In the rows, zero is written as 128.
One hidden turn or mirror swaps the rows below in pairs. Which row is each named row swapped with?
J779: [100 142 153 146 109  93 116 113 117 129 151 147 141  93  85 107 172  98
 152 112  78 117]
J657: [112 145 158 126 150 151 121 106 144 112 117 106 155  81 125 136 155 125
 105 128 106 113]
J996: [126 127 161 136 136 128  98 100 114 110 140 155 173 113 120  93 140 133
 154 117 134 128]
J667: [121 139 172  91 103 112 132 124 137 135 143 127 135 110 128 151 136 153
 110 112  83 139]
J639: [134 137 157  91 101 113 135 138 135 143 148 142 130 112 113 152 132 157
 123  95 100 126]
J538: [146 129 135 141 106 101 115 140 134 103 103  93 131  66 120 118 144 101
 131 114  99 103]
J322: [133 124 142 151 111 107 140 159 149 115 106 108 159  85 124 141 148  91
 129  93 104  98]
J814: [ 97  81 162 151  96 114  99 121 143 111 121 142 163  80 131 124 153 130
 125 108 109 131]
J619: [125 125 157  94 109 113 145 132 132 132 149 153 126 122 111 154 116 145
 128  98  90 131]
J388: [178 130 144 130 128  99 136 141 142 107 131 141 126  87 133 123 122 127
 158 116 125 140]
J272: [120 133 159  91 111 106 147 140 123 141 141 127 114 105 121 141 138 139
 101  94 105 135]
J561: [156 124 132 131 129 111 158 151 123 109 123 127 114  93 125 104 119 131
 146 112 133 140]
J305: [105  85 159 136  99 115 110 114 135  97 143 151 170  76 122 132 133 127
 148 105  89 139]
J654: [117 103 166 168 107 105 132 164 109  93 139 135 174 100 136 109 130 118
 133 125 106 105]
J518: [117 140 136 127 134 118 156 151 107 121 146 135 154 122  78 128 153 157
 110 112 103 125]
J987: [109  88 153 125  98 127 106 123 148 108 139 150 175  69 118 115 145 117
 139 111 105 147]
J4: [131 122 168 165 119 122 159 109 136 143 164 148 120 107 118 112 121 127
 124 149  97 111]
J569: [121 152 147 126 161 135 130 116 135 130 128 102 167  98 108 139 154 130
  95 128 110 117]
J413: [135 122 155 155 122 117 156 116 123 149 151 148 108 106 136 113 124 111
 121 152 117 109]
J221: [100 131 159 153 128 102 110 118 116 135 151 152 135  88 100 108 170  84
 156 106  85 112]
J879: [119 120 173 166 127 131 123 164 108  98 142 135 161  94 117 118 113  99
 112 142 103 115]
J822: [136 128 172 152 119 111 142 125 116 152 162 136 119  99 106 121 112 135
 136 162 116 128]
J289: [122 106 166 175 116  90 124 151 117  91 152 125 183  95 116 123 128 133
 125 132 118 114]
J586: [139 131 154 118 139 116  85  94 116 111 134 162 164 111 102 110 146 140
 152 107 121 116]
J296: [132 136 134 131 135  98 145 154 102 124 148 128 164 141  92 138 153 134
 110 108 106 119]
J726: [101 156 149 130 141 121 105 117 162 122 145 110 159  97 107 135 150 139
  88 128 122 112]
J706: [ 98 124 136 145 123 103 114 133 110 130 156 150 127  94  92 100 168  96
 155 120  80 118]
J949: [120  91 163 133  90 116 106 118 134 109 137 139 177  68 136 130 142 127
 142 104  98 135]
J912: [132 137 143 127 139  93 123 133 124 113 106  83 123  74 131 139 152 115
 145 126  97 104]
J628: [107  91 133 135  82 109  95 125 145 112 134 137 164  77 132 131 141 131
 127 107  87 130]
J754: [163 136 134 133 123  97 145 144 127 110 129 133 112 105 117 109 125 140
 160 108 124 142]
J672: [101  88 144 130  92 117 107 118 152 109 125 128 168  87 118 134 159 140
 145  97  98 132]
J800: [124 123 154 162 112 107 135 177 123 104 164 123 164 104 137 119 129 118
 127 128 133 107]
J915: [120 163 160 124 139 138 105 120 159 134 128 131 161 104 109 131 146 133
  99 138 128 103]
J367: [112  94 159 128  99 122 100  96 136 105 138 143 168  88 118 145 160 126
 160 111  99 134]
J139: [ 92 132 141 148 131  95 117 111 112 129 140 152 126  82  90 100 176 111
 153 127  97 117]
J52: [144 120 159 164 122 126 152 116 134 153 163 141 104  94 105 125 123 124
 123 142 114 115]
J922: [137 134 148  97  98 103 145 124 146 128 160 139 118 105 125 156 116 138
 136  96 108 120]
J105: [124 135 146 145 125 111 146 129 103 113 140 116 170 125  81 121 176 152
 122 105 106 110]
J977: [106 132 165 133 142 128 103 111 117 106 121 156 164 116 109  90 149 139
 152 108 132 113]
J331: [106 130 129 156 119  89 126 113 113 141 137 156 155 101 104  99 159  94
 154 107  88 122]
J921: [121 128 141 159 112  93 100 160 140 105 108 102 135  85 128 129 132 116
 128 120 110  80]
J25: [138 131 163 160 120 131 163  99 126 142 155 130 126 102  95 133 111 128
 127 136 129 107]
J719: [158 132 129 142 109 116 111 136 127 110 132  92 133  73 136 132 129 108
 121 125  88  91]
J777: [113 143 172 123 130 139 111 131 126 127 140 106 156  89  80 148 135 143
 102 126 128  98]
J149: [108 141 130 135 147 124 101 109 159 137 126 126 157  97 129 135 140 135
 111 137 131  85]
J119: [123 131 167  87 101 116 138 133 138 130 152 119 134 110 139 147 120 139
 117 102 108 122]
J384: [150 132 143 133 131 106 149 150 136 100 118 133 117  88 120 106 124 124
 149 114 139 145]
J28: [ 94 139 142 141 151  99 130 108 114 131 158 133 138  87 109  96 163 105
 160 124  90 124]
J477: [116 169 153 135 142 126  99 123 165 127 134 130 163 101 106 139 169 140
 123 131  98 109]
J83: [121 137 128 137 115 114 104 151 151 106 106 112 113  83 127 136 136 123
 125 110 104  82]
J506: [117 144 134 156 130 113 147 144 121 114 123 144 147 114  66 119 145 135
 109 103  85 108]
J77: [123 127 160 127 136 127 101 101 110 108 115 154 156 116 108  90 140 133
 139 107 138 111]
J85: [139 131 171  91  93 109 142 130 137 134 134 143 118 117 111 131 122 146
 123  97  93 122]
J532: [130 107 141 165 128 113 138 122 131 148 147 139 106 114 123 114 122 129
 147 152 111  97]
J824: [143 119 156 159 105 124 148 119 136 148 168 141 120 103 114 126 121 113
 122 159 113 119]
J167: [139 117 142 145 109 100 112 142 133 104 114  82 129  95 135 136 154 103
 116 119  93  99]
J851: [ 96 131 147 154 120 105 116 131 117 122 139 146 142  93  92 124 162  76
 174 104 109 117]

J272 swaps with J814
J322 swaps with J777
J912 swaps with J149
J672 swaps with J119
J289 swaps with J296
J719 swaps with J477
J822 swaps with J331

One hidden turn or mirror swaps the rows below in pairs. Which row is each named row swapped with?
J161: [159 125 157 129 125 140 125 120 136 147 127 115 160 100 129 125 149 140
 143 129  84]
J722: [109 107  84 139 136 140 156 126 127 153 143 147 123 127 134 126 108 146
 100 117 122]
J400: [101 100  92 135 140 160 155 122 108 156 132 142 124 134 119 136 116 136
 110 100 119]
J456: [130 160 154 163 125 133 136 124 131 163 133 123 165 137 142 152 122 128
 132 147 122]
J51: [109 116  90 144 124 146 153 133 124 155 145 154 122 139 139 127 116 142
  96 111 126]
J445: [128 112 121 122 128 116 128 161 110 123 132 109 174 143 131 155 139 144
 118 152 143]
J32: [110 137 148  96 117 115 102 109 117 122 132 153 118 136 131 122 149 120
 136 125  86]
J850: [119 141 163  90 128 137 144 122 133 136 131 161 151 119 109 145 141  99
 121 124 132]
J880: [143 125 151 143 155 123 140 141 112 129 142 156 167 138 103 111 146 124
  93 114 145]
J758: [151 138 132 116 142 129 139 106 107 146 142 123 109 123 157 132 115 158
 137  99 154]
J955: [150 136 132 110 134 141 135 119 113 158 128 118 118 117 159 128 112 168
 138 109 147]
J199: [128 128 127 123 143 115 143 115 124 133 145 148 187 143 106 154 142 102
 110 100 120]
J971: [129 106 120 150 171 133 129 131 108 126 137  94 131 160 112 105 140 107
 132 139 114]
J867: [137 118 118 131 170 120 124 136  95 126 146  90 136 157 109 114 139 105
 125 128 114]
J796: [ 99 116 101 145 139 140 154 122 126 157 139 138 125 121 134 133 104 140
  86 130 122]
J398: [163 109 141 112 120 129 157 149 128 105 149 104 127 123 137 121 136 120
 118 103 122]
J182: [143 129 145 101 128 126 121 113 104 148 131 129 113 122 156 119 108 155
 136  92 147]
J234: [120 127 164 133 102 125 146 100 136 143 145 129 162 127 133 132 166 129
  94 143 118]
J120: [105 115  88 131 136 139 156 129 121 160 137 146 138 141 132 136 102 144
  92 114 135]
J102: [145 123 135 150 121 131 122 126 104 147 101 101 152 150 138 110 166 144
 132 148 127]
J393: [ 95 135 141  93 126 101 110 113 118 134 138 157 131 148 143 110 137 127
 135 133  93]
J862: [132 118 120 144 177 128 126 135 105 118 143  97 138 161 112 109 139 123
 125 140 104]
J335: [148  98 155 141 150 162 153 142 133 156 120 121 150 138 117 126 157 123
 133 108 101]
J455: [123 130 122 117 118 139 163 119 139 129 136 141 115 148 142 174 144 113
 118 113  89]
J772: [117 118 158 121 104 134 116 129 135 134 118 132 167 132 146 148 148 123
 131  77 101]
J68: [139 131 144 132 118 135 130 100  83 133 122 112 153 175 127 142 134  86
 134 122 117]
J271: [147 155 148 146 131 141 131 115 115 152 150 158 159 141 147 143 166 152
 116 135 124]
J684: [136  94 123 116 128 151 124 107 114 129 125 108 160 136 101 156 158 127
 147  92 116]
J64: [108 122  89 148 150 164 158 115 132 159 134 144 135 147 132 141 119 138
 111 105 119]
J184: [111  96  84 146 141 154 153 117 126 158 130 136 136 142 125 127 115 142
 119 106 126]
J170: [141 136 138 124 142 163 114 117 116 143 111 159 132 115 107 148 145 145
 150 127  92]
J340: [122 104 111 135 142 112 137 133 105 119 116 141 146 180 153 143 156 111
 143 114 143]
J892: [113 102  90 140 139 140 152 124 128 165 144 141 126 136 143 119 106 146
  99 118 115]
J207: [103 141 144 107 120 108 104 119 114 149 137 151 116 139 145 119 146 119
 124 133  83]
J737: [149 140 129  99 146 130 135 105 112 148 144 121 115 125 155 131 103 148
 136 106 156]
J927: [ 99 130 108 112 103 121 115 117 101 133 103 143 163 151 112 135 146 115
 126 128 136]
J103: [124 134 133 139  93 149 131 127 105 120 110 120 125 116 147 108 124 118
 139 157 112]
J502: [117 138 147 137  91 145 119 129  87 146 112 125 158 151 147 153 126 146
 126 110  99]
J681: [143 124 137 109 149 129 128 115 107 148 134 117 116 120 158 135 116 156
 141  87 154]
J816: [125 137 175 137 138 125 118 127 125 141 113 116 134 122 128 128 130 110
 106 166 111]
J249: [112 113 168 112 116 117 130 102 148 137 125 151 149 147 138 148 148 115
 145 117  93]
J333: [141 137 155 110 138 129 147 116 112 149 142 124 112 112 157 123 132 157
 127 122 161]
J648: [139 143 145 110 128 126 139 101 121 151 138 128 120 113 157 121 118 153
 133 122 166]
J844: [137 117 104 124 124 166 115 139 103 124 145 145 174 118  96 126 139 138
 131 110 122]
J22: [143 101 149 138 140 136 149 121 133 115 134  91 163 138 104 124 128 103
 133 129 113]
J403: [112 107  87 147 154 141 155 123 124 159 139 132 125 137 130 140 110 141
  95 138 125]
J898: [ 99 146 153 100 125 113 100 115 112 128 136 156 125 145 141 115 139 128
 133 127  92]
J970: [135 123 122 138 169 130 135 122  98 123 140  87 141 162 117 106 132 118
 138 136 100]
J597: [145 124 125 154 112 135 129 125 137 108 131 127 121 122 121 115 151 124
  76 136 116]
J545: [120 106 123 124 121 127 106 155 129 142 131 134 179 131 119 136 117 131
 154  98 132]
J336: [130 130 135 141 142 139 144 135 144 122 132  93 171 119 121 159 144 112
 114 143 124]
J685: [ 98 139 154 104 122 113 101 107 116 134 131 155 117 144 141 117 141 111
 138 128 105]
J546: [149 127 119 122 130 133 107 110 124 111 115 140 112 145 128 159 164 128
 131  89 125]
J363: [155 140 123 115 137 140 134 121 109 141 144 120 107 123 154 133 120 158
 144 110 158]
J596: [139 113 126 146 167 126 133 128 108 114 144  98 137 163 110 111 151 109
 115 133 102]
J575: [135 113 127 140 168 129 125 128 105 112 143  90 137 154 117 106 139 117
 122 141 109]
J893: [ 93 135 146 102 124 113 102 103 115 124 134 154 121 151 142 124 145 121
 130 125  89]
J81: [127  86 131 115 109 115 115 138 131 137 126 135 150 137 139 119 156 118
 135 166 106]
J483: [117  92 142 120 156 126 100 140 110 132 105 133 148 158 112 143 136 105
 131  95 112]
J717: [144 137 144 102 134 138 134 122 130 138 143 130 126 106 156 111 119 154
 133 108 163]

J22 swaps with J249
J161 swaps with J199
J862 swaps with J898
J867 swaps with J207
J772 swaps with J336
J51 swaps with J363
J398 swaps with J455
J64 swaps with J717

